In the data rows, 128 means zero.
Each row has a hidden score. How much does it go up from the first row of each pair to the second? 15 means little or no change, 30 a big rise and 0 a big fall. The score is a weighted sum of the row's numbers plus the product of two more (or one squared), each taken from its middle value.
113,187,163,102,57,129,88,65,120,157,105,159,169,108,175,182,158,89,125,90,147
144,157,88,103,119,176,144,112,196,110,141,121,71,98,136,101,163,139,119,112,143 12
85,145,157,169,73,45,101,137,148,190,144,189,167,168,128,130,198,159,152,139,122
95,132,142,189,92,87,93,149,121,186,139,169,171,196,72,113,173,167,175,138,134 13
123,156,128,109,127,116,114,105,119,154,141,101,124,136,159,132,103,128,145,182,173
114,76,102,118,188,127,172,178,188,72,113,67,55,106,113,89,134,131,136,148,114 20
167,110,58,179,129,186,176,111,134,93,161,161,90,108,81,89,146,148,125,137,123
139,150,115,126,114,123,139,104,146,105,128,135,120,108,166,145,144,124,118,154,167 15
97,86,133,193,120,142,88,143,117,151,121,138,109,128,91,136,129,177,107,73,65
101,99,155,143,131,115,46,174,128,201,151,47,62,101,154,140,138,200,65,162,93 18
109,142,171,190,79,26,91,132,105,191,144,201,194,206,92,128,183,162,188,134,183
128,187,155,115,66,131,57,106,129,189,107,162,124,122,170,177,143,104,103,93,134 12
98,215,164,119,61,128,74,86,128,179,128,179,159,154,163,196,157,69,149,68,171
115,115,112,135,95,139,146,147,177,135,99,228,140,207,87,128,154,90,178,65,99 14
96,85,109,116,163,114,141,190,186,99,126,95,60,133,136,89,117,154,129,151,111
114,224,159,76,50,108,99,71,85,189,102,194,190,147,161,182,144,52,140,74,173 13
132,90,140,104,193,82,159,157,121,113,161,44,113,80,127,93,135,194,54,226,136
150,206,122,114,54,109,85,74,160,171,130,195,171,149,160,167,165,54,145,66,169 7
85,107,183,130,147,62,67,205,110,184,125,69,86,107,151,127,154,204,62,150,117
128,110,100,108,164,87,148,149,110,106,141,91,122,89,132,83,118,164,104,185,159 8
93,122,86,176,80,172,109,145,186,113,111,204,85,162,121,152,158,101,152,31,100
150,150,119,98,131,121,148,98,141,117,129,117,123,109,137,138,147,109,130,136,121 11
182,100,64,180,138,198,132,107,145,94,165,124,111,110,109,98,114,131,110,152,123
87,70,130,139,179,102,183,184,207,75,108,91,64,113,128,98,136,167,146,157,121 23
146,110,71,154,133,194,147,125,151,100,174,152,98,148,97,102,103,140,145,134,127
178,102,128,156,145,168,101,111,47,133,141,110,183,108,66,143,72,142,97,137,77 21
123,136,157,79,179,156,126,192,119,120,79,74,81,149,163,160,48,63,136,91,94
85,80,214,155,128,85,59,173,80,201,112,91,142,97,126,121,159,212,65,145,101 11
126,142,148,118,140,57,136,89,170,113,148,101,120,108,193,85,185,164,129,178,199
112,77,189,189,110,111,38,171,79,195,131,90,122,107,140,129,152,189,70,133,72 22
133,93,92,106,160,127,167,138,204,71,116,117,35,119,162,105,121,150,155,146,147
140,141,110,101,158,116,158,106,104,102,135,111,184,123,118,124,91,97,154,168,150 17
69,121,145,214,77,26,69,162,118,211,129,177,167,184,71,127,182,193,158,133,169
86,155,160,51,164,114,166,154,111,112,68,75,118,105,146,168,79,55,122,95,83 20
132,140,98,121,121,122,167,147,166,103,120,144,107,133,103,129,137,129,141,126,143
163,215,154,90,63,138,99,76,100,160,125,145,152,118,165,145,151,78,126,82,165 17
86,149,140,167,85,46,116,98,115,179,130,185,144,170,141,157,194,177,181,127,181
144,191,163,80,100,69,107,109,90,158,136,109,172,123,178,161,147,102,108,168,184 21
133,214,166,52,111,71,111,75,91,163,147,102,125,123,190,130,158,115,133,180,211
107,126,173,110,134,85,80,182,116,185,124,71,80,103,126,118,174,188,76,146,136 16
149,87,111,160,163,133,133,122,56,114,138,132,197,109,70,132,73,123,107,144,94
122,56,136,175,147,149,110,176,140,140,155,118,135,158,94,127,114,164,96,98,78 19
140,99,89,118,168,142,173,174,182,89,137,106,57,118,148,76,121,168,151,163,118
193,66,127,170,142,203,127,101,41,106,149,125,170,109,75,127,70,138,109,140,70 14
139,127,158,76,178,156,132,188,134,96,88,78,115,98,143,150,67,66,113,76,67
168,101,117,170,150,173,102,118,48,128,151,122,185,107,67,95,88,153,87,164,105 9
115,165,119,112,99,115,175,99,202,98,130,171,115,118,134,125,189,121,164,96,165
154,194,151,106,99,120,122,86,116,159,159,114,133,106,156,120,154,135,101,169,180 25
135,167,134,114,114,103,129,102,94,154,155,118,154,110,127,139,141,146,118,174,163
110,128,162,174,72,53,83,86,90,195,137,175,186,174,120,146,166,172,147,123,168 7
148,104,104,124,123,176,114,196,195,117,114,117,55,134,121,104,156,122,90,85,96
125,224,164,129,49,153,92,51,153,173,156,181,139,125,181,154,175,69,114,76,157 15
119,139,91,121,116,148,178,126,213,87,120,166,106,120,127,113,167,99,161,114,114
168,90,95,179,156,183,138,89,62,109,169,132,190,112,84,113,62,141,136,132,81 18
185,99,102,179,156,178,147,90,28,124,158,142,186,136,74,123,49,133,122,138,98
135,116,79,160,137,110,141,134,135,106,131,117,130,110,101,97,142,150,140,150,111 5
76,121,182,153,124,89,52,183,121,193,97,93,106,114,134,150,160,194,63,131,84
135,114,128,126,157,64,143,136,131,124,137,109,119,112,144,99,136,171,127,200,162 13
137,141,146,80,171,120,151,177,139,108,82,79,112,133,146,136,56,79,120,127,109
100,150,83,143,97,144,137,145,196,131,119,189,105,163,103,134,150,106,135,81,139 4
185,141,101,57,175,136,184,90,116,70,147,81,126,125,171,123,52,100,133,184,169
176,141,100,121,148,122,167,80,125,86,149,116,182,121,134,139,41,87,121,126,154 15
120,180,158,94,106,107,117,98,87,155,126,135,154,144,139,152,136,122,123,133,182
121,77,113,133,163,128,175,175,155,72,108,110,104,114,127,90,127,136,124,166,102 18
180,108,100,91,157,173,167,80,62,88,117,110,167,119,140,132,34,89,173,154,133
155,95,86,146,153,205,161,155,144,108,133,126,115,126,101,106,96,153,141,121,71 17
108,148,143,62,151,138,133,154,133,98,82,82,125,145,174,158,61,54,116,106,97
111,108,161,140,128,103,93,170,113,150,122,97,145,125,156,125,125,190,86,122,94 18
138,136,139,63,157,168,138,165,128,91,88,81,87,124,152,159,48,52,135,77,125
128,139,89,110,147,120,134,124,133,121,165,86,82,113,185,97,139,154,135,236,184 13
82,114,179,122,138,95,70,154,141,187,141,59,88,89,188,136,163,201,60,168,107
118,99,99,112,166,118,168,191,185,90,127,81,70,124,112,78,137,132,115,179,116 13
134,85,107,113,189,131,171,187,161,91,115,100,66,133,108,94,111,151,123,167,112
148,202,160,127,63,128,78,77,118,157,124,154,158,102,149,193,140,70,99,70,163 15
129,70,125,171,137,140,172,163,135,84,144,151,133,121,77,90,120,151,102,118,88
127,189,167,125,58,141,69,72,137,181,129,144,124,114,161,160,180,101,101,114,145 8
172,110,131,146,144,214,109,90,37,139,191,110,185,116,91,129,62,164,87,151,100
129,195,166,131,72,140,52,84,96,187,123,177,168,138,169,194,148,77,133,58,146 14
116,182,172,119,66,148,70,72,152,178,141,173,139,177,133,175,153,99,117,66,123
134,94,86,133,162,159,171,175,201,78,134,112,57,139,121,98,115,139,140,133,85 21
127,69,123,111,172,128,157,188,201,85,124,87,49,107,159,96,140,142,145,154,124
144,91,72,152,144,153,167,136,171,88,150,153,106,149,98,63,125,162,163,164,115 1
113,119,144,63,149,122,130,138,147,118,83,79,91,115,176,155,85,79,123,100,115
122,154,161,115,120,69,99,116,116,166,139,118,159,97,148,151,142,137,124,189,186 14
95,137,170,129,113,101,45,160,145,192,118,73,70,90,170,142,179,191,60,146,109
96,65,170,168,140,152,87,181,111,153,99,147,116,204,77,145,87,147,99,76,41 17
125,103,91,103,170,130,193,150,190,75,118,96,57,111,125,91,117,164,146,167,137
144,148,91,100,161,118,184,117,110,69,111,114,177,134,127,140,62,64,177,135,161 19
102,123,121,157,74,129,97,140,191,134,89,212,119,173,106,161,174,97,186,43,107
136,183,134,91,113,112,100,126,99,179,137,91,109,142,165,166,153,106,140,169,167 19
61,158,206,105,122,73,73,164,136,191,89,58,85,85,175,121,226,146,62,125,111
168,101,88,174,139,163,153,128,126,98,137,146,124,120,103,100,98,149,132,140,123 12
100,105,178,140,125,102,64,177,108,176,145,72,95,110,157,131,161,179,61,151,107
112,106,191,157,119,115,40,155,74,191,127,72,123,120,148,135,141,201,71,139,77 13
118,120,171,120,121,123,54,154,112,185,127,57,102,97,154,112,143,175,77,160,106
125,132,153,49,175,126,159,166,113,122,85,98,120,142,114,116,83,101,143,116,107 17
117,208,150,101,66,101,66,90,91,200,108,164,157,138,130,183,152,90,150,59,142
118,189,145,122,59,137,55,91,111,175,120,168,137,125,163,193,156,72,113,55,147 16
167,68,111,189,153,173,127,126,52,105,127,134,205,112,77,123,69,135,119,132,76
130,125,154,53,165,134,140,189,137,111,76,79,97,139,161,154,71,72,139,84,81 17
129,166,153,125,85,176,66,119,129,161,142,145,130,128,157,173,131,98,103,76,116
175,68,120,175,154,193,120,118,40,109,159,112,168,78,69,110,57,120,97,156,78 16
154,195,163,122,59,124,93,59,94,172,140,169,183,109,133,164,187,72,92,98,174
174,84,86,154,140,155,153,123,132,78,150,164,113,102,89,98,117,159,115,147,104 18
94,145,143,202,83,61,97,118,133,175,137,180,173,162,140,119,166,161,180,140,172
154,102,74,103,185,116,178,185,185,83,145,84,78,138,112,86,102,165,122,158,118 11
105,190,173,108,78,95,100,89,101,161,118,165,164,142,136,185,165,68,142,83,144
124,89,106,116,182,107,179,181,179,87,125,111,91,136,150,90,127,159,180,166,134 22
130,147,140,55,166,154,133,164,138,121,87,104,94,160,160,158,44,66,145,94,96
104,76,109,129,179,119,161,210,173,104,114,81,83,131,104,64,151,198,136,166,120 17
117,110,155,65,159,111,140,190,141,116,57,92,90,128,167,158,66,100,110,101,98
191,160,100,93,161,172,154,101,74,94,134,127,175,114,92,131,48,70,156,96,158 14
124,134,78,145,100,132,131,98,169,118,141,181,125,145,121,127,154,143,157,114,169
86,121,182,134,121,88,84,177,129,190,150,80,69,132,165,126,184,185,88,135,123 28
92,149,156,149,67,107,149,130,182,126,103,210,134,175,120,146,167,92,179,62,140
94,157,109,171,37,121,106,134,230,161,101,255,114,255,102,156,186,73,227,45,131 13
129,196,157,134,62,139,96,85,144,178,130,192,153,156,136,168,190,106,114,114,140
157,93,101,101,173,146,186,204,193,78,128,80,72,139,113,78,104,143,109,168,114 15
109,91,117,94,185,74,179,179,171,84,92,94,100,101,102,99,121,166,153,153,127
165,82,74,166,145,178,124,125,118,110,156,129,100,101,93,84,123,159,116,169,118 15
112,108,133,121,128,96,129,150,131,116,127,108,136,107,131,117,138,150,116,154,135
131,111,98,84,186,116,192,172,183,94,115,103,71,131,130,87,136,139,127,155,116 16
114,106,126,134,155,115,143,150,149,112,173,103,93,141,147,87,118,167,160,188,140
143,134,91,129,128,156,162,71,126,92,156,151,158,91,110,120,145,140,124,151,172 5
128,101,87,114,177,114,170,151,172,92,128,104,88,107,136,95,106,152,138,182,132
104,199,175,134,72,87,100,57,93,175,143,169,172,133,132,176,176,90,136,125,171 17
132,117,101,158,105,163,134,128,163,93,120,145,93,84,125,145,160,112,91,96,127
170,78,149,170,143,142,116,117,49,120,140,108,205,115,78,140,63,153,96,135,89 21
125,173,151,102,116,101,123,94,102,165,125,146,157,137,155,143,139,121,147,131,174
111,129,146,179,85,44,112,96,123,171,136,188,170,171,99,135,203,153,174,134,163 10
148,150,123,114,109,194,110,99,159,102,140,137,112,128,168,160,132,117,129,101,156
179,72,114,172,148,201,122,89,58,112,180,108,179,89,87,135,61,146,97,173,101 14
99,99,191,137,111,119,69,163,112,188,128,77,101,105,138,141,173,166,82,110,103
146,186,140,127,74,133,87,83,136,185,159,163,165,147,147,160,161,98,116,115,139 7
102,126,156,185,85,67,108,99,124,173,144,177,194,166,105,120,166,186,177,157,177
92,115,179,128,118,115,56,166,112,190,127,61,92,78,167,116,191,172,41,124,99 22
118,137,188,112,118,105,61,154,116,173,135,53,110,104,152,123,175,166,43,148,87
65,151,160,166,93,69,108,98,128,181,145,182,163,198,125,133,184,191,159,131,155 13
111,192,200,113,66,126,111,72,94,174,131,167,185,147,157,176,158,85,113,111,139
165,127,106,98,155,98,169,88,81,79,136,113,180,123,134,139,58,96,128,172,172 8
105,180,158,118,72,127,65,111,120,191,112,161,147,150,142,167,159,106,115,93,145
141,144,144,76,164,134,129,156,108,114,58,96,122,118,130,156,72,77,164,100,130 19
128,159,141,107,129,151,153,121,142,128,137,119,124,128,131,111,130,134,106,151,132
66,111,173,123,130,69,69,158,115,180,118,85,87,103,149,122,163,182,64,116,106 10
118,92,111,98,193,101,179,199,159,99,119,65,79,123,118,84,109,177,123,158,139
95,134,169,126,135,95,78,174,95,189,129,101,92,123,130,110,157,185,72,167,91 22
134,168,110,87,155,64,176,121,116,106,132,95,127,89,123,87,157,152,103,190,193
111,175,145,116,115,73,113,67,134,146,152,111,127,144,170,163,142,131,124,135,170 5
178,132,87,90,192,124,196,106,100,53,136,102,189,128,120,100,41,92,178,172,149
120,94,77,119,164,107,167,182,179,81,126,113,82,127,143,65,136,180,148,164,135 14
75,90,161,172,116,117,85,158,111,160,127,141,123,158,128,141,133,163,135,102,99
176,111,86,92,186,144,182,124,111,70,140,97,149,127,97,122,71,136,139,159,138 6
137,104,85,120,161,148,175,163,158,90,132,129,83,118,112,103,133,156,129,119,132
132,188,129,146,54,139,81,88,116,176,117,208,149,187,141,167,144,62,150,44,145 13
94,45,159,186,135,111,99,162,122,118,116,131,132,126,100,135,143,145,116,81,89
111,128,112,156,128,107,152,125,139,103,139,153,142,149,103,98,125,154,155,148,149 5
140,139,92,92,166,109,160,149,182,80,140,81,77,110,150,111,139,158,110,167,135
70,122,168,190,81,32,117,105,122,187,148,187,175,178,112,129,193,169,167,173,161 16
177,159,112,73,157,166,170,80,66,87,124,116,184,96,118,102,56,62,119,157,157
180,84,115,173,130,193,100,116,40,106,121,145,178,107,67,160,60,93,107,112,80 15
121,94,74,168,149,148,166,125,135,90,159,158,128,108,98,87,137,158,129,151,116
120,166,161,138,72,154,70,93,121,171,129,156,109,164,163,183,159,80,146,63,117 18
157,95,101,103,181,145,153,126,86,87,104,71,139,80,118,106,72,121,145,142,139
97,139,91,191,83,141,121,140,205,144,92,226,96,195,99,140,183,106,200,62,112 13
158,118,79,178,115,146,148,119,135,92,161,160,93,140,94,113,166,162,138,161,140
129,69,99,122,187,148,158,189,180,82,123,94,62,111,133,106,99,176,133,138,102 16
154,121,117,115,139,255,125,169,186,114,122,116,10,119,154,113,134,126,71,70,59
137,111,92,143,130,171,159,164,233,77,115,141,73,123,151,99,140,96,132,68,95 13
143,151,148,136,110,82,116,74,114,125,144,152,165,145,151,141,145,122,157,162,154
135,115,139,126,109,129,105,104,159,130,146,116,126,102,171,132,136,135,98,139,138 14
91,123,156,175,87,67,97,149,112,188,106,182,132,180,93,124,181,181,165,128,176
125,115,98,154,119,107,170,96,167,92,174,160,131,115,88,99,181,161,122,141,134 7
101,77,131,180,108,145,94,169,90,155,104,163,121,135,85,148,133,139,131,89,89
103,114,153,143,138,152,110,149,104,132,105,123,141,121,90,147,118,148,115,65,101 11
100,84,131,106,180,111,177,200,190,72,103,83,87,123,125,98,131,151,153,168,123
163,154,101,108,143,163,149,86,72,93,136,130,173,118,134,160,53,82,133,111,126 12
158,111,72,167,124,166,157,87,145,83,172,137,137,86,117,107,147,155,126,151,121
134,101,92,87,191,138,174,192,149,107,127,92,92,108,87,86,114,165,116,176,102 21
131,94,104,125,177,166,185,153,179,89,146,116,56,125,129,87,114,155,115,194,100
155,111,88,163,117,151,177,76,128,86,169,154,133,107,101,123,139,155,140,149,143 8
105,81,92,132,170,123,175,187,169,85,108,81,75,128,133,106,129,164,137,112,117
170,86,131,155,151,169,121,72,16,101,135,126,212,74,74,141,45,126,87,140,90 11
100,181,177,130,46,129,81,74,126,178,115,193,151,137,150,174,161,95,121,90,130
63,130,159,193,97,54,92,168,123,190,96,182,178,201,73,132,183,186,176,131,163 20
139,114,122,115,170,115,155,124,134,119,144,62,73,94,176,89,125,190,115,231,159
169,93,75,206,137,185,160,68,149,83,196,166,132,156,85,66,130,166,169,174,137 9
134,128,144,78,163,139,142,162,134,96,75,99,103,139,156,166,89,60,134,85,99
163,72,83,152,153,176,163,114,171,83,161,127,93,121,144,86,143,145,141,172,126 17
134,83,102,143,142,170,156,133,138,100,141,134,102,126,104,108,118,157,147,145,107
109,191,140,116,93,67,99,99,95,173,120,109,140,110,141,165,149,139,98,130,167 16
95,125,132,155,124,92,121,142,129,159,136,133,132,155,84,132,137,158,140,128,129
143,138,119,71,165,156,125,192,125,117,72,68,103,108,145,139,80,64,110,117,98 22
147,155,162,141,89,82,96,61,76,143,127,144,183,133,134,178,127,104,131,102,195
109,125,186,47,163,112,140,162,130,106,60,79,93,99,178,155,101,86,119,91,126 26
128,138,153,174,94,59,98,130,103,172,154,179,171,164,115,120,151,169,148,153,169
136,66,81,132,182,110,193,176,158,87,126,90,72,112,109,66,132,178,149,174,109 9
137,106,79,166,136,141,177,103,156,85,131,150,100,95,106,99,140,155,129,155,128
167,89,63,173,133,170,145,146,142,90,154,127,106,92,91,82,134,162,121,131,118 17
107,104,148,111,127,99,151,96,124,130,121,107,128,110,146,118,139,133,126,172,155
104,201,129,144,58,99,101,90,153,182,120,203,162,149,152,168,168,81,127,68,157 10
140,94,107,99,181,125,189,174,202,80,109,102,89,128,93,72,143,144,112,164,102
176,93,39,197,133,192,169,85,158,82,196,152,94,146,97,82,130,168,112,152,97 11
176,73,114,168,130,169,118,118,37,113,112,134,192,106,81,124,53,108,110,135,91
98,172,169,161,52,105,58,70,109,188,102,185,187,139,140,210,161,85,153,49,142 12
136,63,123,168,151,173,128,124,63,107,158,135,216,140,66,147,84,136,136,120,85
84,135,182,134,137,96,83,214,125,210,113,82,98,113,135,97,166,197,78,146,129 21
137,85,98,135,159,120,159,162,180,83,123,109,84,115,128,124,122,142,152,156,119
120,142,135,63,159,125,145,180,128,107,82,92,114,121,159,162,96,84,134,115,108 21
110,171,182,105,106,42,91,102,67,178,113,114,174,129,174,158,145,113,132,160,189
123,188,153,87,114,92,84,73,78,189,161,111,123,137,160,104,145,147,116,210,184 10
144,180,134,145,63,161,54,74,100,169,159,161,167,118,174,158,158,92,115,97,154
169,123,120,121,151,164,148,78,43,100,149,133,200,116,69,120,84,101,116,151,96 14
147,145,112,110,137,92,137,130,131,121,118,93,102,120,147,113,157,129,119,164,151
123,65,120,121,172,115,171,158,176,77,107,89,103,83,123,118,164,177,138,155,135 20
180,81,110,195,128,211,113,98,64,109,163,136,171,126,93,124,92,133,119,113,89
133,97,110,127,164,111,154,160,142,127,145,104,105,115,160,84,136,187,111,212,166 19
101,109,165,126,109,96,55,194,113,201,126,71,107,95,127,119,153,178,34,107,86
145,181,97,107,96,64,123,97,119,155,154,116,155,73,167,139,183,135,101,193,225 13
89,141,146,173,78,70,74,128,125,195,146,187,153,166,121,114,204,144,187,141,148
124,138,155,63,155,77,156,169,114,110,40,78,136,110,130,145,87,72,140,96,119 11
116,57,137,202,134,148,112,188,152,133,128,141,93,147,105,106,88,174,106,90,39
128,85,84,129,193,137,169,190,164,81,137,89,90,123,106,106,117,160,127,164,106 13
94,86,169,202,83,37,100,115,143,162,167,167,178,186,80,149,155,170,167,134,154
104,64,143,177,136,140,94,181,71,155,107,134,152,150,89,126,90,148,133,95,43 24
116,74,121,174,137,107,118,165,123,136,117,151,148,133,81,123,121,173,129,106,86
117,136,104,184,73,132,97,132,192,148,134,203,150,209,110,131,169,129,179,63,117 13
116,81,92,109,173,121,180,178,184,78,121,88,57,138,138,91,112,170,146,159,118
97,155,120,176,77,83,89,131,146,186,158,188,132,145,128,100,205,166,134,157,164 16
199,153,109,95,147,187,156,62,28,97,103,127,206,109,83,155,59,54,154,136,134
93,66,132,195,132,96,86,161,95,149,99,141,157,141,79,141,117,152,167,99,118 22
164,162,111,56,163,131,158,110,48,96,118,101,152,97,118,110,90,64,121,163,159
126,93,58,109,178,136,200,153,201,69,143,102,55,114,146,90,125,149,145,155,137 13
135,144,140,79,127,123,148,125,166,101,123,91,83,93,193,130,172,122,102,121,129
83,139,124,151,95,170,111,149,199,138,117,191,89,202,116,140,152,97,166,39,89 18
153,111,104,145,135,150,174,101,136,101,166,149,117,140,121,110,121,163,115,159,148
102,188,172,124,66,119,60,100,108,189,107,165,138,143,159,180,160,112,133,96,132 16
127,185,164,130,65,153,77,67,103,178,119,177,141,132,135,189,160,83,101,64,139
113,148,113,198,100,86,104,88,99,150,170,172,185,129,81,127,164,164,134,156,154 17
179,81,116,193,130,199,84,116,43,130,147,123,183,124,74,147,82,123,97,126,80
107,139,102,214,62,120,107,142,224,138,141,224,93,179,103,162,196,107,119,45,120 11
127,128,100,103,162,125,193,150,200,92,136,109,81,159,137,89,130,141,149,163,139
166,79,77,180,134,182,142,118,126,95,152,144,108,84,111,86,128,136,83,150,78 14
100,176,186,135,55,98,70,67,112,196,98,170,173,124,146,183,182,80,106,59,119
104,136,163,191,98,101,81,75,101,164,174,186,185,158,116,128,146,145,146,169,159 20
155,104,70,118,148,146,137,104,130,103,145,125,122,61,105,104,126,149,134,156,122
131,75,73,104,184,137,164,192,205,90,117,92,54,125,133,88,125,179,131,180,107 21
129,43,106,199,132,184,105,203,131,142,152,126,111,129,94,104,122,193,74,108,50
183,119,133,187,133,191,111,102,37,109,149,142,201,110,75,142,72,97,81,138,85 24
137,112,132,91,163,97,140,146,140,107,149,60,91,97,140,113,148,170,106,164,118
152,109,73,170,128,179,146,113,163,79,180,166,97,140,95,87,141,138,106,179,106 14
115,196,151,119,59,142,50,76,128,180,131,178,120,136,173,159,173,94,142,70,152
153,158,80,119,160,160,176,106,90,88,130,132,169,114,105,125,71,104,165,115,146 20
82,83,149,156,137,151,112,186,93,148,75,129,118,132,83,152,104,144,146,77,76
120,93,164,165,145,106,101,134,95,154,126,138,150,139,117,122,112,142,94,79,90 10
162,134,122,110,128,131,155,115,133,133,149,141,151,109,110,110,128,105,103,158,134
83,106,184,135,107,68,33,151,96,210,123,80,113,105,156,141,187,187,60,148,133 17
99,122,175,142,122,88,45,173,115,195,143,86,99,101,137,120,164,186,53,166,115
136,150,131,76,169,144,159,198,135,112,65,87,107,120,159,136,61,63,109,78,102 23
